In the data rows, the value 500 means zero.
Here are some points:
452 & 302 & 0 & 718 & 509 & 517 & 345 & 531 & 403 & 549 & 377 & 534 & 428 & 549 & 413 & 509 & 588 & 332 & 543 & 532 & 253 \\
421 & 588 & 798 & 307 & 562 & 779 & 818 & 497 & 755 & 573 & 387 & 517 & 603 & 695 & 518 & 657 & 158 & 556 & 308 & 281 & 644 \\
649 & 290 & 584 & 354 & 330 & 243 & 241 & 428 & 452 & 362 & 444 & 408 & 701 & 495 & 584 & 287 & 547 & 306 & 386 & 475 & 697 \\
752 & 103 & 393 & 306 & 608 & 0 & 198 & 482 & 333 & 137 & 498 & 563 & 350 & 394 & 700 & 3 & 852 & 351 & 520 & 575 & 436 \\
452 & 552 & 637 & 442 & 517 & 243 & 478 & 620 & 423 & 709 & 567 & 457 & 381 & 712 & 522 & 498 & 520 & 324 & 378 & 583 & 630 \\
429 & 554 & 390 & 697 & 318 & 499 & 460 & 540 & 346 & 543 & 655 & 480 & 394 & 669 & 487 & 658 & 560 & 441 & 452 & 358 & 456 \\
489 & 602 & 600 & 199 & 266 & 260 & 513 & 359 & 622 & 333 & 640 & 479 & 475 & 334 & 402 & 360 & 346 & 312 & 382 & 314 & 695 \\
625 & 314 & 539 & 579 & 579 & 296 & 367 & 513 & 483 & 100 & 383 & 475 & 366 & 455 & 596 & 455 & 738 & 575 & 423 & 571 & 657 \\
752 & 709 & 407 & 556 & 580 & 503 & 714 & 546 & 758 & 507 & 422 & 603 & 544 & 581 & 531 & 541 & 185 & 567 & 355 & 559 & 403 \\
570 & 722 & 479 & 396 & 588 & 628 & 447 & 554 & 442 & 569 & 629 & 583 & 530 & 542 & 419 & 544 & 436 & 505 & 497 & 372 & 369 \\
471 & 412 & 602 & 475 & 282 & 384 & 269 & 374 & 286 & 191 & 398 & 244 & 296 & 601 & 262 & 371 & 738 & 504 & 412 & 579 & 567 \\
642 & 687 & 783 & 631 & 269 & 850 & 740 & 603 & 652 & 811 & 540 & 696 & 578 & 635 & 571 & 720 & 269 & 649 & 758 & 250 & 400 \\
446 & 904 & 614 & 594 & 381 & 855 & 999 & 720 & 625 & 999 & 576 & 583 & 307 & 875 & 415 & 644 & 373 & 711 & 526 & 244 & 665 \\
488 & 486 & 550 & 400 & 438 & 0 & 582 & 301 & 740 & 599 & 718 & 262 & 385 & 559 & 420 & 414 & 163 & 524 & 512 & 384 & 565 \\
493 & 542 & 655 & 401 & 417 & 510 & 575 & 612 & 535 & 667 & 452 & 623 & 634 & 503 & 610 & 701 & 337 & 540 & 543 & 338 & 473 \\
640 & 273 & 430 & 631 & 601 & 737 & 234 & 402 & 126 & 326 & 374 & 573 & 629 & 237 & 472 & 295 & 707 & 407 & 424 & 569 & 662 \\
437 & 535 & 471 & 478 & 339 & 537 & 605 & 474 & 539 & 533 & 701 & 413 & 428 & 531 & 300 & 560 & 357 & 371 & 698 & 463 & 458 \\
787 & 111 & 585 & 224 & 467 & 357 & 133 & 377 & 95 & 148 & 316 & 681 & 590 & 125 & 493 & 335 & 966 & 497 & 640 & 986 & 578 \\
656 & 0 & 202 & 527 & 674 & 285 & 318 & 412 & 35 & 44 & 534 & 643 & 551 & 210 & 489 & 291 & 999 & 458 & 695 & 999 & 571 \\
398 & 323 & 356 & 347 & 550 & 437 & 447 & 283 & 711 & 450 & 566 & 173 & 390 & 711 & 504 & 209 & 291 & 534 & 431 & 501 & 583 \\
582 & 515 & 577 & 532 & 739 & 462 & 275 & 591 & 348 & 440 & 570 & 405 & 568 & 551 & 379 & 467 & 709 & 319 & 476 & 562 & 360 \\
468 & 537 & 362 & 519 & 668 & 492 & 634 & 307 & 491 & 378 & 459 & 518 & 376 & 324 & 444 & 223 & 531 & 555 & 348 & 619 & 659 \\
359 & 564 & 331 & 480 & 317 & 499 & 568 & 640 & 528 & 573 & 572 & 619 & 379 & 510 & 529 & 591 & 310 & 547 & 440 & 326 & 468 \\
622 & 245 & 492 & 363 & 567 & 81 & 88 & 69 & 120 & 113 & 502 & 545 & 525 & 496 & 383 & 229 & 850 & 507 & 383 & 701 & 755 \\
Then 16 other points, each followed by its number:
341 & 636 & 802 & 531 & 382 & 652 & 804 & 596 & 999 & 781 & 458 & 466 & 612 & 657 & 661 & 623 & 0 & 485 & 531 & 227 & 479 \\ 0
478 & 544 & 250 & 542 & 646 & 292 & 521 & 529 & 410 & 376 & 437 & 556 & 549 & 612 & 536 & 312 & 837 & 606 & 602 & 762 & 532 \\ 1
432 & 760 & 672 & 576 & 585 & 615 & 851 & 452 & 850 & 757 & 501 & 547 & 374 & 419 & 476 & 793 & 297 & 356 & 337 & 470 & 453 \\ 2
695 & 0 & 233 & 544 & 544 & 670 & 228 & 268 & 0 & 0 & 54 & 581 & 504 & 90 & 478 & 542 & 999 & 480 & 718 & 895 & 611 \\ 3
296 & 906 & 697 & 417 & 482 & 440 & 630 & 475 & 956 & 897 & 865 & 476 & 470 & 852 & 506 & 529 & 172 & 507 & 577 & 216 & 480 \\ 4
287 & 693 & 721 & 551 & 464 & 685 & 739 & 590 & 656 & 962 & 578 & 641 & 591 & 688 & 520 & 716 & 185 & 602 & 476 & 500 & 230 \\ 5
583 & 192 & 453 & 382 & 471 & 258 & 548 & 444 & 144 & 372 & 442 & 468 & 612 & 308 & 608 & 524 & 665 & 368 & 555 & 555 & 549 \\ 6
757 & 719 & 596 & 189 & 766 & 600 & 317 & 348 & 761 & 338 & 444 & 709 & 533 & 660 & 617 & 621 & 419 & 501 & 434 & 455 & 439 \\ 7
168 & 772 & 507 & 552 & 230 & 869 & 752 & 625 & 441 & 775 & 552 & 559 & 422 & 713 & 328 & 613 & 0 & 463 & 553 & 347 & 360 \\ 8
653 & 439 & 364 & 620 & 479 & 501 & 145 & 356 & 218 & 403 & 218 & 626 & 518 & 291 & 554 & 494 & 867 & 432 & 567 & 718 & 417 \\ 9
529 & 668 & 658 & 456 & 781 & 525 & 612 & 606 & 573 & 790 & 505 & 244 & 424 & 598 & 696 & 424 & 434 & 709 & 312 & 514 & 620 \\ 10
504 & 468 & 593 & 547 & 509 & 644 & 515 & 551 & 539 & 582 & 542 & 603 & 694 & 610 & 650 & 576 & 449 & 503 & 562 & 597 & 463 \\ 11
562 & 341 & 394 & 355 & 642 & 441 & 227 & 472 & 262 & 372 & 451 & 612 & 453 & 311 & 447 & 237 & 600 & 517 & 412 & 536 & 654 \\ 12
693 & 336 & 362 & 440 & 538 & 398 & 332 & 550 & 343 & 141 & 488 & 589 & 489 & 210 & 402 & 366 & 801 & 600 & 585 & 579 & 675 \\ 13
598 & 366 & 222 & 457 & 527 & 226 & 380 & 413 & 494 & 293 & 417 & 438 & 548 & 210 & 567 & 593 & 611 & 394 & 524 & 816 & 606 \\ 14
251 & 878 & 613 & 535 & 467 & 798 & 744 & 715 & 993 & 999 & 810 & 591 & 461 & 779 & 297 & 688 & 69 & 450 & 573 & 251 & 430 \\ 15
Which three of these numbered points are nearest to each point below, looking only along the 2 directions in which the first points spread most? Their numbers follow each, nearest first.
490 & 406 & 265 & 507 & 417 & 311 & 235 & 584 & 224 & 299 & 330 & 549 & 625 & 343 & 460 & 293 & 725 & 358 & 306 & 739 & 384 \\ > 13 6 12
266 & 904 & 608 & 549 & 526 & 963 & 758 & 443 & 728 & 999 & 396 & 204 & 637 & 571 & 293 & 774 & 157 & 497 & 566 & 340 & 637 \\ > 8 5 15
379 & 519 & 469 & 648 & 511 & 757 & 573 & 686 & 538 & 733 & 631 & 759 & 559 & 542 & 510 & 537 & 623 & 462 & 536 & 280 & 451 \\ > 11 7 10
421 & 594 & 533 & 637 & 475 & 586 & 674 & 569 & 415 & 945 & 476 & 533 & 525 & 844 & 576 & 512 & 397 & 417 & 457 & 493 & 360 \\ > 2 11 10
281 & 974 & 818 & 584 & 416 & 796 & 798 & 580 & 767 & 954 & 505 & 311 & 413 & 588 & 527 & 591 & 136 & 407 & 314 & 264 & 402 \\ > 0 15 8
626 & 495 & 498 & 482 & 554 & 732 & 622 & 409 & 554 & 639 & 297 & 690 & 432 & 546 & 281 & 639 & 465 & 523 & 500 & 605 & 287 \\ > 11 7 10
249 & 413 & 546 & 661 & 304 & 777 & 582 & 543 & 388 & 336 & 203 & 441 & 581 & 397 & 579 & 564 & 534 & 683 & 557 & 561 & 400 \\ > 11 7 1
384 & 420 & 356 & 507 & 329 & 485 & 474 & 552 & 574 & 421 & 559 & 443 & 418 & 228 & 432 & 472 & 449 & 318 & 584 & 557 & 603 \\ > 7 1 11
